In the rows, zero is written as 100.
One turn sends every row of this set to another row. A few are shown first. Where does it send the rows asked after them?
z_212: 77; 113; 111; 92; 117; 84; 128; 74; 115; 118; 97; 90; 122; 116
z_50: 113; 130; 121; 88; 100; 81; 98; 83; 113; 98; 84; 97; 81; 92
z_996: 140; 104; 97; 99; 107; 124; 109; 78; 122; 109; 91; 95; 100; 112
z_603: 90; 83; 90; 105; 111; 100; 105; 85; 89; 83; 93; 116; 128; 115
z_887: 60; 112; 103; 101; 111; 98; 103; 92; 128; 61; 97; 91; 113; 101
z_444: 72; 111; 112; 98; 108; 94; 124; 72; 116; 121; 76; 95; 119; 125
z_177: 140; 105; 94; 97; 106; 122; 108; 74; 119; 108; 85; 98; 100; 117
z_127: 72; 109; 120; 109; 106; 109; 118; 87; 126; 124; 74; 93; 121; 116
z_281: 101; 117; 90; 74; 99; 120; 115; 77; 121; 115; 104; 91; 78; 123
z_376: 140; 105; 96; 102; 104; 125; 109; 76; 121; 108; 87; 97; 99; 115
z_884: 88; 127; 102; 112; 108; 124; 79; 83; 122; 82; 81; 86; 135; 96
z_325: 61; 113; 99; 94; 112; 90; 106; 83; 122; 60; 95; 93; 112; 108
z_555: 105; 104; 96; 134; 81; 113; 103; 101; 117; 74; 81; 107; 103; 108
z_384: 89; 81; 94; 112; 112; 108; 101; 95; 95; 84; 98; 112; 130; 105
z_689: 99; 114; 95; 86; 93; 136; 108; 86; 127; 121; 95; 93; 81; 120
z_890: 113; 110; 87; 110; 96; 83; 116; 88; 107; 65; 111; 101; 101; 108
z_292: 112; 107; 92; 125; 92; 102; 108; 106; 117; 69; 107; 100; 104; 98
z_920: 80; 112; 117; 98; 119; 91; 124; 90; 122; 119; 108; 85; 123; 104
z_496: 99; 117; 93; 78; 94; 129; 113; 77; 121; 118; 93; 93; 80; 126
z_191: 101; 106; 89; 122; 79; 104; 108; 82; 109; 73; 70; 111; 101; 125
z_267: 103; 116; 93; 76; 102; 124; 113; 86; 123; 116; 114; 89; 81; 114
z_612: 91; 83; 92; 107; 114; 101; 106; 90; 92; 83; 101; 112; 129; 109
z_205: 106; 128; 122; 97; 92; 92; 93; 83; 118; 102; 66; 102; 81; 99
z_428: 87; 80; 94; 114; 108; 112; 102; 95; 95; 85; 89; 116; 129; 109
z_886: 85; 128; 99; 105; 104; 119; 81; 68; 116; 83; 69; 93; 133; 111
z_642: 57; 111; 104; 106; 105; 106; 100; 94; 129; 65; 86; 93; 113; 103
z_695: 140; 105; 96; 98; 107; 122; 111; 75; 119; 108; 93; 95; 101; 113
z_764: 111; 128; 125; 97; 98; 88; 94; 92; 120; 99; 85; 96; 81; 86
z_130: 100; 115; 96; 85; 98; 134; 111; 91; 129; 117; 107; 89; 81; 113
z_752: 109; 130; 119; 90; 96; 82; 96; 77; 112; 99; 72; 101; 79; 100
z_590: 70; 105; 88; 90; 92; 100; 84; 62; 113; 118; 90; 109; 82; 116
z_672: 70; 101; 96; 103; 89; 116; 77; 79; 123; 121; 87; 108; 83; 106
z_676: 56; 112; 98; 97; 109; 95; 105; 76; 122; 63; 81; 98; 112; 114
z_259: 81; 105; 92; 90; 107; 97; 84; 81; 121; 114; 123; 99; 86; 91
z_461: 78; 108; 88; 81; 103; 89; 88; 65; 113; 113; 113; 104; 84; 107
z_478: 109; 126; 125; 101; 93; 97; 92; 92; 120; 103; 73; 99; 81; 89
z_697: 87; 82; 90; 112; 108; 106; 102; 87; 90; 85; 86; 117; 128; 116
z_193: 77; 109; 123; 110; 112; 105; 119; 99; 129; 122; 92; 86; 123; 103
z_2: 89; 131; 94; 91; 112; 102; 87; 56; 107; 81; 79; 92; 131; 115
z_104: 94; 131; 93; 91; 119; 98; 89; 66; 111; 76; 98; 86; 133; 102
z_591: 107; 110; 83; 107; 89; 83; 116; 73; 101; 68; 88; 109; 100; 124
z_727: 94; 130; 100; 102; 118; 113; 83; 82; 119; 78; 101; 83; 136; 91
z_946: 141; 105; 94; 96; 106; 120; 112; 72; 118; 106; 90; 97; 101; 117
z_447: 73; 102; 97; 104; 96; 114; 77; 92; 129; 118; 109; 101; 86; 91
z_195: 55; 111; 102; 103; 104; 106; 102; 84; 127; 65; 76; 97; 110; 113

z_325 goes to z_887
z_697 goes to z_603
Now these:
z_884 goes to z_886
z_689 goes to z_496
z_590 goes to z_461
z_764 goes to z_478
z_127 goes to z_444
z_890 goes to z_292

One turn sends every row of this set to another row. A few are shown first. Where does it send the rows asked after them?
z_794: 116; 114; 108; 116; 122; 88; 111; 108; 71; 102; 87; 99; 99; 94; 120; 89; 99; 90; 112; 111; 69; 124; 88; 94; 117; 96; 94; 114; 96; 110; 120; 133; 114; 117; 104; 103; 116; 84; 57; 100; 93; 103; 100; 113; 112; 99; 94; 113; 106; 91; 52; 71; 65; 86; 65
z_280: 110; 111; 118; 117; 115; 84; 100; 98; 61; 104; 81; 109; 68; 113; 104; 109; 125; 78; 139; 109; 86; 114; 102; 105; 108; 111; 85; 108; 86; 116; 120; 118; 122; 109; 103; 108; 117; 97; 66; 108; 99; 124; 101; 113; 132; 100; 98; 131; 93; 84; 74; 90; 95; 115; 51
z_638: 79; 92; 92; 84; 122; 101; 102; 91; 84; 120; 98; 100; 95; 120; 85; 133; 126; 85; 132; 116; 118; 135; 97; 101; 111; 95; 105; 101; 95; 93; 106; 105; 145; 96; 127; 114; 113; 59; 73; 120; 103; 135; 104; 100; 114; 101; 100; 134; 92; 87; 103; 87; 73; 110; 90
z_865: 120; 110; 99; 103; 120; 97; 81; 108; 87; 109; 74; 111; 120; 123; 115; 96; 113; 104; 90; 119; 63; 98; 96; 100; 133; 82; 100; 101; 91; 90; 114; 121; 103; 110; 90; 93; 119; 86; 65; 90; 92; 102; 118; 111; 100; 87; 81; 113; 110; 92; 55; 92; 75; 87; 67
z_295: 112; 120; 84; 83; 113; 82; 108; 93; 103; 97; 96; 73; 73; 122; 87; 90; 105; 124; 117; 82; 104; 96; 99; 90; 82; 89; 104; 96; 109; 89; 87; 95; 107; 82; 94; 75; 97; 118; 118; 94; 105; 90; 122; 105; 117; 92; 105; 56; 77; 107; 102; 100; 98; 120; 115
z_882: 102; 92; 110; 109; 105; 92; 91; 80; 65; 115; 93; 111; 81; 121; 105; 120; 137; 71; 122; 122; 96; 113; 100; 103; 103; 97; 79; 95; 83; 99; 111; 104; 128; 110; 111; 112; 120; 95; 61; 100; 94; 122; 99; 115; 120; 114; 104; 139; 81; 86; 90; 87; 97; 120; 61
z_838: 100; 108; 89; 82; 120; 87; 110; 103; 96; 96; 98; 85; 73; 128; 89; 84; 117; 121; 111; 83; 103; 95; 96; 89; 80; 97; 108; 101; 106; 90; 87; 104; 115; 79; 102; 76; 96; 118; 125; 93; 105; 80; 125; 111; 110; 103; 102; 56; 78; 111; 99; 98; 101; 120; 119
z_10: 110; 103; 112; 102; 109; 92; 77; 85; 81; 106; 75; 117; 91; 135; 99; 118; 134; 81; 119; 112; 80; 87; 109; 115; 118; 87; 89; 103; 80; 95; 110; 104; 110; 106; 97; 94; 120; 99; 72; 103; 90; 126; 119; 117; 118; 95; 93; 134; 97; 78; 69; 121; 101; 108; 53
z_523: 88; 120; 94; 87; 126; 72; 107; 92; 88; 96; 105; 98; 82; 118; 86; 77; 117; 126; 100; 67; 114; 99; 102; 73; 89; 96; 103; 106; 113; 87; 94; 104; 121; 101; 97; 81; 104; 109; 119; 93; 100; 97; 120; 98; 117; 116; 110; 60; 79; 96; 97; 102; 102; 130; 122
z_43: 101; 97; 89; 89; 114; 119; 108; 108; 81; 132; 111; 103; 100; 98; 115; 113; 120; 95; 116; 131; 90; 130; 83; 100; 124; 90; 105; 102; 110; 86; 102; 117; 133; 89; 128; 97; 100; 64; 70; 103; 107; 92; 100; 107; 92; 97; 88; 121; 102; 107; 90; 71; 58; 78; 95
z_825: 103; 119; 97; 91; 123; 110; 116; 115; 82; 117; 106; 102; 89; 83; 106; 106; 109; 91; 140; 112; 90; 126; 85; 107; 123; 98; 110; 118; 107; 98; 107; 131; 130; 90; 127; 98; 96; 60; 74; 121; 105; 96; 109; 110; 103; 93; 86; 120; 112; 98; 75; 80; 62; 69; 87
z_142: 103; 131; 91; 88; 117; 69; 104; 84; 89; 100; 108; 94; 78; 108; 89; 84; 109; 129; 108; 70; 115; 95; 105; 69; 95; 88; 98; 105; 115; 85; 92; 97; 114; 101; 88; 77; 103; 110; 112; 92; 104; 99; 118; 93; 119; 106; 111; 59; 79; 96; 101; 103; 101; 129; 115
z_836: 97; 117; 89; 84; 125; 114; 90; 109; 86; 123; 105; 114; 110; 110; 101; 115; 120; 104; 114; 122; 81; 106; 94; 111; 140; 82; 116; 104; 111; 77; 100; 117; 119; 88; 112; 76; 102; 56; 84; 111; 109; 101; 113; 105; 92; 86; 77; 120; 119; 91; 72; 105; 68; 73; 95
z_589: 106; 126; 96; 86; 109; 75; 113; 70; 98; 92; 116; 83; 83; 100; 93; 87; 102; 109; 108; 68; 109; 89; 101; 84; 84; 73; 98; 114; 113; 84; 81; 99; 103; 105; 97; 72; 108; 115; 111; 95; 91; 92; 116; 111; 111; 116; 122; 64; 75; 95; 89; 114; 95; 112; 112
z_255: 118; 92; 99; 112; 108; 96; 99; 97; 78; 116; 85; 95; 113; 109; 127; 97; 110; 88; 92; 123; 75; 123; 89; 93; 115; 87; 88; 97; 90; 96; 115; 117; 117; 118; 108; 109; 121; 90; 49; 87; 88; 102; 99; 111; 104; 108; 96; 119; 92; 98; 70; 61; 70; 95; 69
z_97: 85; 110; 102; 89; 128; 95; 109; 104; 86; 104; 85; 93; 81; 111; 82; 125; 118; 82; 155; 102; 111; 131; 98; 113; 109; 106; 107; 113; 93; 105; 113; 117; 138; 92; 125; 112; 110; 65; 77; 131; 101; 136; 109; 105; 129; 92; 93; 131; 103; 81; 89; 93; 75; 104; 78
z_828: 105; 102; 93; 79; 110; 87; 113; 95; 117; 89; 91; 85; 88; 111; 96; 71; 109; 117; 105; 69; 111; 88; 97; 87; 80; 83; 104; 118; 102; 88; 91; 110; 112; 94; 108; 87; 100; 121; 110; 95; 81; 81; 136; 110; 105; 117; 112; 59; 73; 110; 94; 99; 94; 107; 108
z_13: 81; 109; 95; 77; 125; 100; 83; 92; 96; 110; 87; 115; 104; 125; 79; 128; 131; 91; 131; 105; 109; 104; 107; 112; 130; 87; 110; 108; 96; 82; 105; 106; 130; 96; 114; 96; 113; 61; 83; 124; 96; 139; 123; 101; 113; 92; 92; 134; 107; 71; 86; 124; 84; 101; 84
z_105: 97; 112; 99; 90; 111; 80; 110; 76; 93; 92; 115; 95; 82; 104; 96; 76; 114; 107; 102; 69; 108; 88; 101; 87; 83; 86; 99; 118; 111; 84; 85; 106; 112; 104; 106; 73; 107; 119; 115; 95; 86; 86; 119; 114; 110; 129; 121; 67; 76; 96; 85; 114; 105; 116; 113
z_840: 118; 118; 90; 75; 103; 81; 109; 85; 117; 95; 95; 81; 84; 103; 92; 82; 103; 119; 114; 69; 117; 83; 95; 88; 85; 77; 103; 116; 102; 84; 86; 104; 107; 94; 103; 87; 94; 121; 107; 97; 89; 85; 136; 106; 109; 108; 110; 62; 72; 108; 103; 102; 94; 104; 105

z_295 goes to z_142
z_97 goes to z_280
z_828 goes to z_838
Now these:
z_882 goes to z_255
z_865 goes to z_836

One turn sends every row of this set to another row. A few are shown first. Where does it send the rows asked after them?
z_798: 93; 121; 85; 110; 88; 104; 49; 101; 83; 146; 78; 103; 112; 113; 91; 87; 74; 130; 78; 112; 97; 108; 118; 81; 102; 107; 113; 116; 108; 101; 79
z_551: 96; 89; 85; 117; 98; 124; 67; 80; 92; 98; 92; 112; 134; 83; 107; 70; 94; 102; 114; 95; 76; 81; 82; 83; 117; 91; 135; 101; 140; 96; 100
z_330: 136; 94; 97; 87; 97; 105; 76; 118; 104; 109; 105; 147; 109; 129; 117; 109; 66; 93; 97; 81; 112; 92; 92; 90; 113; 91; 131; 97; 116; 94; 85
z_334: 111; 99; 122; 105; 112; 120; 93; 95; 97; 132; 85; 118; 130; 109; 119; 63; 95; 130; 105; 93; 105; 89; 69; 104; 136; 62; 146; 117; 117; 130; 109
z_290: 111; 109; 123; 95; 104; 123; 78; 69; 105; 133; 71; 105; 118; 112; 96; 84; 80; 102; 79; 92; 91; 104; 92; 106; 128; 90; 125; 133; 136; 137; 74
z_639: 100; 124; 116; 117; 111; 87; 85; 105; 77; 129; 87; 129; 113; 102; 114; 69; 82; 125; 107; 111; 100; 105; 97; 93; 123; 65; 150; 116; 85; 137; 106
z_529: 88; 115; 126; 116; 95; 106; 77; 113; 94; 138; 88; 115; 118; 112; 106; 54; 96; 132; 117; 97; 106; 101; 68; 107; 106; 78; 146; 123; 92; 132; 93
z_215: 113; 118; 118; 103; 111; 106; 73; 64; 95; 129; 76; 115; 114; 109; 89; 92; 74; 102; 81; 112; 84; 111; 110; 101; 130; 91; 128; 133; 116; 147; 83
z_595: 99; 106; 90; 107; 93; 118; 53; 93; 89; 135; 64; 102; 119; 125; 102; 89; 71; 128; 89; 104; 108; 109; 118; 91; 101; 109; 91; 111; 130; 113; 80
z_101: 121; 97; 103; 93; 85; 116; 63; 127; 112; 121; 117; 140; 111; 134; 99; 95; 75; 101; 108; 85; 108; 92; 73; 102; 95; 112; 130; 107; 100; 96; 71
z_256: 132; 98; 100; 91; 105; 88; 82; 112; 102; 112; 98; 151; 106; 131; 118; 102; 68; 92; 101; 74; 108; 88; 94; 99; 113; 89; 131; 102; 116; 109; 73
z_144: 98; 109; 94; 106; 86; 104; 50; 97; 89; 134; 67; 98; 121; 120; 100; 84; 83; 132; 90; 89; 121; 107; 109; 93; 98; 100; 99; 111; 135; 102; 81
z_596: 99; 104; 88; 128; 108; 107; 69; 76; 77; 87; 96; 127; 137; 82; 96; 78; 92; 105; 122; 116; 81; 87; 101; 85; 116; 97; 129; 97; 121; 110; 100
z_636: 117; 95; 103; 91; 88; 98; 65; 121; 116; 128; 108; 139; 102; 138; 105; 89; 72; 101; 111; 74; 96; 89; 73; 105; 96; 104; 133; 113; 104; 104; 64
z_995: 118; 91; 118; 107; 104; 116; 105; 100; 108; 85; 102; 131; 99; 90; 102; 89; 100; 92; 113; 114; 86; 93; 87; 72; 97; 105; 117; 86; 101; 132; 116
z_956: 103; 116; 127; 103; 98; 115; 64; 70; 105; 133; 80; 107; 118; 115; 80; 81; 82; 110; 93; 105; 88; 110; 92; 113; 113; 106; 122; 139; 116; 147; 74
z_717: 96; 112; 84; 107; 96; 121; 58; 95; 86; 144; 71; 103; 113; 120; 100; 88; 66; 124; 76; 113; 95; 106; 121; 83; 107; 112; 100; 114; 119; 108; 76
z_984: 128; 89; 124; 106; 98; 113; 101; 99; 103; 86; 98; 133; 100; 89; 107; 92; 95; 95; 101; 116; 89; 91; 90; 68; 93; 114; 125; 83; 93; 131; 108
z_926: 110; 114; 116; 114; 119; 105; 88; 91; 83; 130; 95; 131; 124; 103; 108; 70; 85; 130; 104; 118; 92; 94; 90; 96; 140; 66; 151; 116; 89; 138; 112
z_264: 87; 101; 92; 129; 95; 125; 65; 86; 87; 102; 103; 116; 139; 86; 87; 65; 100; 109; 124; 113; 76; 81; 81; 90; 103; 113; 134; 104; 116; 104; 85
z_702: 129; 109; 99; 100; 99; 95; 68; 121; 95; 109; 117; 157; 109; 130; 96; 109; 65; 98; 106; 106; 107; 96; 101; 95; 102; 108; 130; 100; 86; 108; 78
z_335: 125; 77; 123; 97; 88; 124; 96; 100; 116; 92; 94; 121; 97; 92; 115; 85; 98; 96; 99; 99; 89; 88; 75; 69; 92; 107; 124; 86; 110; 121; 110
z_668: 116; 89; 126; 106; 86; 125; 93; 107; 113; 96; 105; 123; 99; 93; 99; 81; 99; 101; 104; 114; 84; 89; 73; 72; 81; 123; 125; 91; 90; 127; 100
z_80: 105; 123; 91; 110; 105; 109; 74; 99; 71; 134; 68; 112; 122; 110; 102; 92; 80; 122; 71; 103; 122; 99; 122; 83; 114; 102; 108; 107; 128; 98; 70
z_216: 124; 113; 101; 101; 104; 87; 75; 117; 96; 120; 112; 157; 103; 131; 97; 100; 67; 98; 107; 98; 98; 90; 96; 98; 104; 108; 137; 109; 84; 114; 64
z_141: 89; 95; 110; 121; 100; 122; 86; 103; 94; 117; 91; 117; 118; 107; 86; 87; 103; 124; 76; 119; 92; 114; 109; 80; 88; 102; 111; 93; 73; 78; 84
z_852: 103; 113; 89; 109; 104; 124; 70; 96; 79; 138; 67; 109; 122; 119; 103; 89; 72; 123; 78; 107; 112; 102; 121; 87; 109; 113; 96; 111; 130; 108; 68
z_40: 109; 92; 120; 108; 97; 127; 103; 107; 115; 96; 108; 125; 99; 91; 93; 80; 106; 95; 112; 114; 81; 89; 72; 76; 90; 117; 121; 93; 94; 127; 105
z_582: 99; 106; 123; 113; 100; 114; 72; 97; 99; 137; 98; 118; 125; 114; 99; 57; 94; 140; 118; 110; 95; 96; 67; 109; 120; 78; 143; 125; 92; 137; 107
z_120: 103; 87; 112; 118; 109; 113; 93; 92; 89; 96; 75; 122; 123; 109; 103; 97; 103; 119; 82; 105; 113; 117; 121; 82; 98; 84; 100; 82; 100; 84; 96
z_341: 114; 82; 115; 99; 96; 127; 101; 102; 120; 94; 101; 121; 95; 91; 106; 82; 102; 90; 108; 100; 80; 90; 74; 71; 98; 103; 120; 92; 111; 122; 116
z_240: 101; 108; 119; 105; 106; 107; 94; 108; 91; 135; 76; 117; 116; 103; 128; 62; 91; 120; 97; 84; 111; 96; 76; 96; 127; 56; 152; 115; 114; 121; 101
z_173: 91; 73; 109; 109; 86; 121; 71; 98; 112; 114; 79; 104; 114; 113; 102; 83; 103; 124; 84; 94; 92; 118; 100; 82; 88; 84; 104; 92; 101; 75; 101

z_984 goes to z_335
z_636 goes to z_216
z_80 goes to z_144
Now these:
z_341 goes to z_40
z_595 goes to z_717
z_529 goes to z_639
z_702 goes to z_330
z_264 goes to z_596
z_290 goes to z_956
z_120 goes to z_173
z_582 goes to z_926

